In the rows, 100 means zero.
Each path is a new rotation, seen through one point. The rows after it are directions, each followed by how far the rotation turns it, in degrees a step (0 if it stays put).
Each turn is a multiple of 5 degrees from 10 to 175, or 0.
Each row of a path follows its step; steps can be skipped.
Path 1:
step 0: [88 127 91 96 92 113 60 91 90 122 52 90 109 64 130 119 76 108 98 68 72 121 84 133 68 89 109 100 50 82 111 145 97 113 113 77 103 134 109 98 135 115 123 68 94 56 115 71 102 103]
step 1: [46 106 113 110 126 116 107 92 82 71 81 102 64 76 96 145 86 105 90 78 84 120 92 112 83 136 82 119 118 88 124 78 106 101 99 71 95 153 153 100 90 97 141 97 102 44 94 74 89 93]
step 2: [73 107 76 122 100 66 100 84 109 127 61 56 116 88 48 107 100 92 117 90 106 122 92 105 63 90 70 95 89 120 102 91 103 80 135 76 80 125 123 73 139 98 96 82 110 31 81 80 75 88]
step 3: [117 92 99 107 144 87 83 75 129 62 77 65 105 69 77 138 84 110 100 82 72 121 115 76 96 100 89 89 111 108 117 75 78 122 105 76 72 89 140 116 100 128 122 97 147 51 72 122 114 106]
step 5: [109 100 96 90 119 101 91 64 123 106 126 81 92 74 131 169 65 93 84 82 81 130 85 86 100 105 122 100 100 112 82 122 78 78 136 101 128 109 126 131 85 134 117 76 120 53 131 70 121 102]
step 6: [114 113 113 104 123 157 74 85 95 121 95 71 88 77 105 134 70 104 65 96 85 114 94 163 104 103 121 110 69 115 125 86 99 61 114 96 89 125 108 108 123 86 83 82 91 49 93 74 66 71]
step 7: [93 99 103 129 125 123 97 91 109 115 89 68 81 85 69 127 96 90 90 71 146 130 90 93 116 139 112 106 116 84 91 99 78 67 148 109 71 149 157 95 61 103 100 90 112 68 83 86 101 85]
step 10: [84 92 74 86 122 68 86 104 122 129 133 47 91 93 111 101 99 140 110 115 109 135 73 110 113 96 107 86 97 118 129 86 116 76 98 75 123 125 119 110 139 109 95 64 134 78 142 66 95 56]
step 12: [113 132 50 95 133 159 83 124 119 94 101 56 84 106 95 93 110 109 118 86 115 97 110 118 119 117 122 105 95 75 148 68 84 81 109 98 98 112 122 79 120 90 114 69 97 56 101 67 90 54]
step 13: [110 131 82 105 120 117 95 111 130 107 82 73 115 66 83 109 118 90 128 77 106 105 104 75 85 108 108 130 115 68 88 134 66 48 115 87 87 115 151 108 104 135 118 85 116 109 80 38 114 106]
Speeds:
[95 97 87 102 113 93 101 114 98 106 91 96 85 109 97 101 95 95 103 104 96 98 100 101 87 92 99 107 102 99 100 91 91 99 91 95 102 84 100 100 99 106 107 95 92 94 99 93 102 112]
35
[92 107 96 104 88 99 87 96 94 104 97 100 97 107 97 102 95 107 102 89 107 98 100 100 92 99 104 92 108 102 99 112 92 103 110 102 108 85 109 100 92 99 100 90 95 100 98 115 105 88]
160
[90 96 89 95 102 108 95 90 102 108 101 99 109 104 107 100 93 98 100 99 108 92 103 107 113 113 85 102 112 99 104 88 105 104 87 96 107 94 94 109 106 102 100 98 102 94 98 102 97 93]
170
[104 100 87 103 99 86 95 90 99 96 100 106 101 102 103 111 113 80 104 111 105 101 96 94 96 103 95 103 97 108 91 112 103 96 100 98 111 97 98 97 95 102 89 104 103 94 99 92 95 93]
125
Path 2:
step 0: [128 96 90 77 122 82 92 128 105 43 79 80 108 58 133 111 60 96 64 109 66 76 84 96 78 131 92 73 81 69 87 69 83 67 118 98 124 71 99 103 125 54 83 56 78 119 104 103 153 92]
step 1: [110 90 128 65 90 102 85 85 69 70 118 73 121 130 142 115 100 121 79 96 86 114 120 96 78 55 51 146 105 112 57 79 129 76 127 139 68 80 81 155 111 85 65 71 97 123 111 100 104 88]
step 3: [111 110 80 75 101 102 91 122 72 89 81 126 145 68 132 66 106 115 38 112 50 134 87 73 73 131 73 110 86 121 145 71 93 86 114 102 83 73 99 111 149 93 84 104 71 122 119 129 136 82]
step 4: [114 110 135 65 96 70 111 115 142 81 143 80 88 115 108 81 117 70 79 116 63 128 104 113 66 51 63 89 103 116 80 129 93 105 106 86 61 48 89 152 94 82 79 97 96 154 113 113 112 105]
step 7: [161 97 115 94 149 84 81 94 144 81 119 64 101 126 123 95 86 106 110 150 102 75 139 80 85 78 90 65 88 99 116 86 121 93 112 96 71 67 93 119 112 99 48 75 72 146 91 114 149 91]
step 8: [86 92 98 98 101 98 152 79 86 101 83 79 115 81 173 161 97 104 88 106 108 128 115 96 88 48 75 121 77 136 111 60 78 93 106 114 67 73 83 92 125 82 84 139 79 119 105 72 142 73]
step 9: [118 78 115 55 99 120 132 82 121 46 101 105 106 122 110 75 62 119 86 89 68 87 81 101 96 116 104 108 104 101 131 84 85 73 38 103 117 35 93 129 112 65 79 137 95 148 126 105 122 110]
step 10: [150 119 88 104 128 122 97 129 105 72 94 98 130 101 152 95 97 93 84 112 113 86 91 87 61 90 46 98 126 114 85 106 134 96 131 63 96 60 82 92 122 66 89 65 40 139 139 86 122 94]
step 11: [74 87 107 37 105 63 92 131 108 78 82 85 104 86 97 129 118 111 108 69 107 114 120 104 90 64 83 110 90 125 55 59 60 81 95 120 60 51 73 121 123 42 102 89 88 119 103 82 130 93]
step 13: [141 104 89 97 64 108 111 127 93 83 97 82 119 64 130 88 80 78 84 127 30 122 149 116 88 82 87 72 111 88 93 71 74 95 135 93 102 58 76 105 130 102 80 68 44 125 122 81 112 74]
Speeds:
[93 109 93 96 84 101 107 94 98 104 102 102 98 102 96 107 103 102 100 95 97 109 94 90 91 95 97 110 108 99 99 99 103 111 109 100 102 98 93 110 96 113 94 100 83 90 103 86 104 95]
155
[111 112 92 100 100 120 94 102 100 95 89 98 99 104 98 99 107 93 101 94 87 91 103 91 109 107 107 100 112 101 99 100 97 107 96 101 89 99 98 95 97 94 97 108 94 100 99 103 90 90]
100
[96 108 93 100 104 91 98 103 102 99 94 105 95 96 100 103 97 103 92 98 101 101 85 109 98 108 92 88 108 102 81 106 114 106 84 98 96 96 94 104 95 88 102 97 97 94 95 98 100 106]
65
[94 101 78 109 94 100 100 106 87 111 108 101 114 91 104 110 93 101 103 101 94 102 102 96 103 101 99 100 90 100 94 89 91 95 96 93 94 109 102 103 105 88 104 96 95 102 104 102 98 98]
140
[102 80 94 91 101 98 92 90 98 103 87 101 99 105 106 102 97 102 97 109 99 99 114 98 98 99 104 94 110 93 94 90 101 97 98 105 95 110 97 106 90 107 104 87 98 97 86 95 101 97]
65
[104 97 100 98 92 96 104 96 93 88 100 113 102 92 103 98 113 99 96 92 95 91 92 97 102 110 108 94 96 101 110 96 102 82 90 85 108 104 93 105 100 107 97 105 102 94 93 95 105 99]
115
Path 3:
step 0: [136 115 114 97 105 123 104 101 84 73 86 93 80 76 105 95 124 95 131 67 97 123 118 102 79 111 120 123 120 113 125 80 21 133 94 65 150 126 93 104 103 112 117 108 105 84 113 120 41 73]
step 1: [107 117 116 80 102 71 136 105 82 109 86 107 85 96 87 106 110 103 122 79 89 121 119 108 146 106 101 74 159 144 132 82 94 150 78 80 128 108 127 78 96 75 162 99 126 101 87 92 95 142]
step 2: [96 112 103 69 129 124 130 72 66 74 120 121 113 113 117 105 114 89 112 89 123 138 91 132 128 119 131 69 125 101 98 111 120 118 56 98 146 95 112 107 105 77 107 169 63 90 75 66 102 75]
step 3: [106 78 86 131 114 123 128 89 113 50 63 84 72 84 125 72 102 67 95 84 68 104 89 80 140 119 125 109 148 75 119 102 81 109 73 89 113 112 83 88 112 88 78 145 113 116 115 50 58 95]
step 4: [68 77 119 109 110 126 104 117 103 110 119 121 95 116 126 102 56 108 115 76 79 141 88 52 144 130 91 94 172 109 114 54 95 98 138 83 121 128 89 92 83 89 133 123 87 122 117 109 90 100]
step 9: [164 76 130 94 96 81 136 109 109 56 121 92 120 93 130 74 99 101 114 72 74 120 59 119 125 70 112 106 120 110 118 80 130 138 120 93 143 112 81 133 117 100 136 126 97 83 97 97 81 72]
step 10: [94 78 124 108 96 81 134 118 92 107 72 99 88 107 103 119 50 62 86 83 111 78 94 107 107 112 114 71 128 81 116 78 92 174 128 114 160 104 127 104 110 98 95 155 130 112 90 72 101 87]
step 11: [103 112 99 87 94 109 124 97 146 101 127 117 95 110 115 82 47 137 109 71 104 86 141 101 113 112 139 41 131 71 87 88 83 87 103 77 131 116 113 73 139 99 103 134 70 102 86 62 74 85]
step 12: [108 132 109 106 96 119 107 105 105 44 67 87 94 82 92 86 43 109 70 64 89 134 112 102 137 40 102 91 133 104 92 83 110 128 93 71 117 131 71 90 102 113 87 102 63 99 140 80 103 71]
step 13: [81 77 100 84 104 126 125 121 58 100 73 108 80 67 146 109 62 92 74 79 105 97 133 93 134 99 141 101 120 118 64 81 78 141 118 101 108 134 96 95 64 109 138 94 110 86 71 126 84 61]
Speeds:
[100 98 111 102 111 89 99 107 97 109 106 101 95 99 99 92 101 101 100 98 106 104 110 109 91 101 104 97 108 110 108 100 104 97 105 81 92 91 86 86 98 103 98 98 97 108 106 96 102 95]
100
[88 112 98 99 96 100 95 90 96 110 102 93 92 106 110 103 101 105 106 96 92 87 106 103 101 103 94 118 102 91 97 110 110 107 104 92 112 102 95 97 104 103 108 103 108 108 102 102 97 98]
110
[99 111 111 105 96 96 107 110 100 101 105 94 100 95 95 97 95 90 99 82 84 107 94 98 106 96 84 97 101 101 98 99 109 100 101 106 103 96 93 101 93 94 106 91 99 98 107 100 107 115]
130
[95 104 107 98 93 101 102 110 101 100 113 102 100 99 114 105 108 104 110 101 103 106 100 98 91 105 107 100 102 94 87 98 96 90 110 104 105 106 97 94 87 88 104 104 90 98 84 107 106 94]
160
[105 99 97 98 89 111 88 99 89 101 103 101 87 91 99 105 108 97 88 98 98 100 101 109 94 97 99 105 95 108 101 94 90 104 108 112 106 97 98 98 100 103 99 109 92 111 104 83 108 105]
145
[110 97 99 102 98 113 98 97 109 122 104 93 99 109 102 101 115 89 105 110 95 111 96 99 109 105 102 101 117 98 104 99 102 99 91 98 99 100 101 106 94 103 96 105 101 98 108 101 108 99]
20
[94 106 106 96 97 94 99 92 102 99 97 103 87 108 87 105 103 101 92 95 95 98 102 105 97 98 101 93 108 90 91 99 107 90 79 104 99 98 104 89 108 93 91 103 96 95 92 91 105 95]
80
Path 4:
step 1: [133 107 80 84 131 116 149 121 121 91 83 129 101 82 109 114 136 74 82 130 123 95 111 112 89 124 86 124 60 91 73 107 98 87 139 67 61 73 95 114 114 59 74 103 111 92 116 139 90 108]
step 2: [72 122 106 79 114 96 90 58 87 106 110 56 123 70 85 71 77 145 125 123 82 83 122 84 143 88 109 100 87 70 135 87 133 71 127 100 106 102 109 77 117 98 135 85 91 120 91 86 74 130]
step 3: [101 126 106 68 99 87 80 111 90 79 124 132 42 109 115 100 97 63 63 105 74 96 102 119 64 116 116 62 79 108 147 91 81 118 111 124 118 127 103 102 115 128 105 106 118 74 125 71 133 71]
step 6: [132 111 151 88 118 113 70 127 111 103 118 113 60 92 82 98 115 73 89 126 114 140 92 104 91 97 162 88 78 107 107 63 123 113 99 88 64 132 106 80 112 121 115 116 74 116 81 122 110 128]
step 7: [89 113 88 118 83 101 106 64 85 87 121 106 148 100 95 88 44 121 99 114 86 154 85 134 96 124 119 101 111 98 117 112 57 54 74 109 98 90 94 104 89 80 67 98 68 116 117 66 121 73]
step 8: [109 141 94 91 109 57 101 111 111 95 87 98 103 126 128 98 133 107 130 83 102 102 75 52 70 91 63 141 89 96 95 100 72 146 101 68 145 111 130 122 120 117 85 88 99 83 95 119 137 109]
step 9: [161 120 109 120 131 160 100 115 92 63 106 81 100 102 96 119 107 108 92 105 79 76 102 110 138 83 121 111 89 103 65 62 84 100 107 99 65 101 91 79 51 117 112 91 91 122 67 98 73 111]
step 10: [91 92 112 138 68 83 136 39 85 89 85 121 133 83 91 55 85 98 96 119 128 81 67 138 110 113 117 89 85 76 142 78 126 114 98 88 111 131 86 93 114 97 87 134 110 95 105 96 130 80]
step 12: [111 110 84 106 116 119 121 142 122 44 101 114 141 128 86 108 111 137 88 50 92 84 72 128 97 104 84 73 110 83 71 125 92 97 131 103 83 54 102 57 114 124 91 102 123 130 102 86 110 96]
step 13: [78 73 62 108 70 125 89 111 100 97 89 74 117 93 101 84 111 102 130 146 107 56 101 103 126 70 132 80 63 110 114 66 116 139 74 68 103 104 123 139 129 91 93 120 101 93 112 136 94 117]
Speeds:
[104 89 110 91 99 92 98 98 113 107 103 94 102 96 96 97 92 103 96 109 102 108 107 102 93 105 103 97 104 91 106 100 99 96 107 84 96 108 95 93 102 101 103 88 105 105 103 82 109 100]
85
[87 104 102 102 104 94 97 100 117 102 102 107 99 99 102 100 106 108 97 90 105 103 87 103 105 108 95 102 106 92 101 95 108 106 106 101 105 105 96 96 97 93 109 114 94 102 97 103 109 119]
170
[102 101 96 96 92 103 98 101 103 103 106 93 106 110 103 101 103 102 101 99 106 87 107 105 111 104 102 116 91 94 88 109 99 110 102 98 85 104 93 92 104 109 102 92 99 94 111 106 98 111]
95
[97 92 105 111 97 104 103 84 108 88 97 91 109 88 94 96 100 111 102 97 92 105 94 99 100 100 96 107 99 100 99 111 101 93 106 114 92 94 104 95 103 110 100 108 98 110 107 94 94 98]
140
[94 100 101 106 95 111 93 107 103 101 104 101 96 108 89 95 103 93 99 87 95 99 108 95 102 108 95 91 90 99 105 98 103 100 104 96 101 100 110 98 116 85 96 101 98 97 110 85 86 104]
35
[95 107 90 104 103 105 101 103 109 102 94 102 79 106 85 100 94 98 100 102 86 102 96 105 96 103 104 108 106 112 96 95 104 105 106 99 98 102 100 80 99 110 97 94 105 103 97 103 102 94]
125
[106 94 89 97 110 99 100 110 109 100 98 95 100 102 104 113 102 105 116 93 95 93 98 112 98 104 98 99 106 99 100 99 89 103 93 98 112 106 107 105 103 108 108 104 93 107 115 92 99 92]
85
[98 109 114 98 100 109 97 94 95 98 100 97 96 105 112 100 97 87 98 98 103 115 93 97 100 101 103 112 105 98 102 99 93 98 104 98 106 108 102 97 104 104 99 91 74 104 105 102 97 96]
25
Path 5:
step 1: [112 90 109 92 86 123 104 80 144 79 64 135 117 112 101 48 114 120 113 112 79 133 100 82 47 145 114 103 119 82 144 104 109 70 115 92 106 107 68 108 80 106 91 87 37 104 121 92 103 57]
step 2: [133 96 76 110 80 118 129 103 99 59 89 132 119 74 91 132 90 67 94 148 92 116 102 138 70 114 112 92 139 131 85 81 101 109 120 78 92 65 115 102 88 159 131 66 112 81 92 100 128 58]
step 4: [112 62 115 77 73 65 84 76 60 80 96 132 98 138 99 84 84 115 91 116 144 125 119 89 123 100 116 78 121 118 72 101 94 135 76 111 81 67 103 65 107 116 107 122 139 102 128 158 58 96]
step 5: [85 94 63 118 86 111 86 74 125 118 93 100 94 112 105 107 97 181 115 83 100 120 99 95 99 86 146 91 77 87 98 169 69 107 121 74 71 89 121 118 134 116 94 120 118 134 148 101 96 78]
step 6: [83 101 117 104 121 101 126 103 115 89 98 93 128 135 119 129 119 69 97 111 139 116 116 171 80 113 113 85 69 91 71 136 62 95 75 97 132 70 153 89 132 69 118 86 78 109 145 94 107 94]
step 7: [96 120 108 105 97 66 119 134 118 137 79 95 73 80 96 88 82 121 193 82 97 112 104 108 99 107 105 72 98 90 110 75 98 122 107 120 116 60 155 95 81 65 113 107 76 91 108 50 102 90]
step 9: [91 64 116 98 129 112 66 78 139 116 110 92 66 74 109 70 115 131 108 59 113 66 107 88 47 119 87 126 101 103 111 61 95 68 72 115 77 142 146 115 95 108 100 143 115 127 100 97 68 114]
step 11: [86 128 89 99 95 81 92 107 102 86 84 117 89 64 95 94 85 127 94 101 120 89 92 142 109 72 98 163 106 30 97 106 98 67 114 68 80 101 128 158 74 81 121 72 103 97 45 80 110 92]
step 12: [114 109 98 125 96 64 99 93 96 130 114 87 90 132 110 74 83 80 72 141 128 56 101 100 140 107 108 100 93 123 83 73 108 76 91 76 130 98 112 86 89 55 115 44 78 101 39 141 74 82]
step 13: [93 109 38 101 125 84 62 68 99 135 111 73 39 132 88 113 86 110 97 114 74 113 108 69 127 76 83 117 111 108 118 98 89 129 115 161 88 118 117 134 58 93 116 101 115 91 80 138 98 86]
Speeds:
[103 98 100 97 100 92 102 109 95 92 101 107 105 92 97 105 99 94 114 98 106 95 102 109 96 88 90 103 105 98 109 111 108 102 107 100 118 100 105 100 115 103 103 91 101 95 92 90 93 95]
85
[104 96 91 104 93 96 120 99 95 97 100 102 87 94 105 98 97 95 101 97 101 96 102 109 101 97 109 105 99 97 107 100 112 85 88 100 96 105 89 102 93 113 112 102 100 105 103 107 92 101]
45
[94 102 88 93 108 97 95 97 101 107 97 106 95 104 107 96 104 96 98 102 97 91 98 96 99 103 110 99 100 107 110 94 110 103 90 108 110 92 98 109 106 97 107 93 94 91 115 89 116 96]
55
[102 107 107 89 97 99 98 105 90 98 99 104 100 113 103 96 100 97 111 104 101 110 110 98 103 98 92 93 104 86 104 102 107 97 105 113 94 100 93 104 86 89 106 106 106 92 110 91 94 107]
110
[87 114 100 94 98 102 108 100 93 95 111 98 90 97 101 100 98 99 104 103 94 106 102 92 94 95 103 96 94 102 103 109 95 113 92 100 100 97 103 103 105 86 104 85 104 117 103 111 95 100]
45
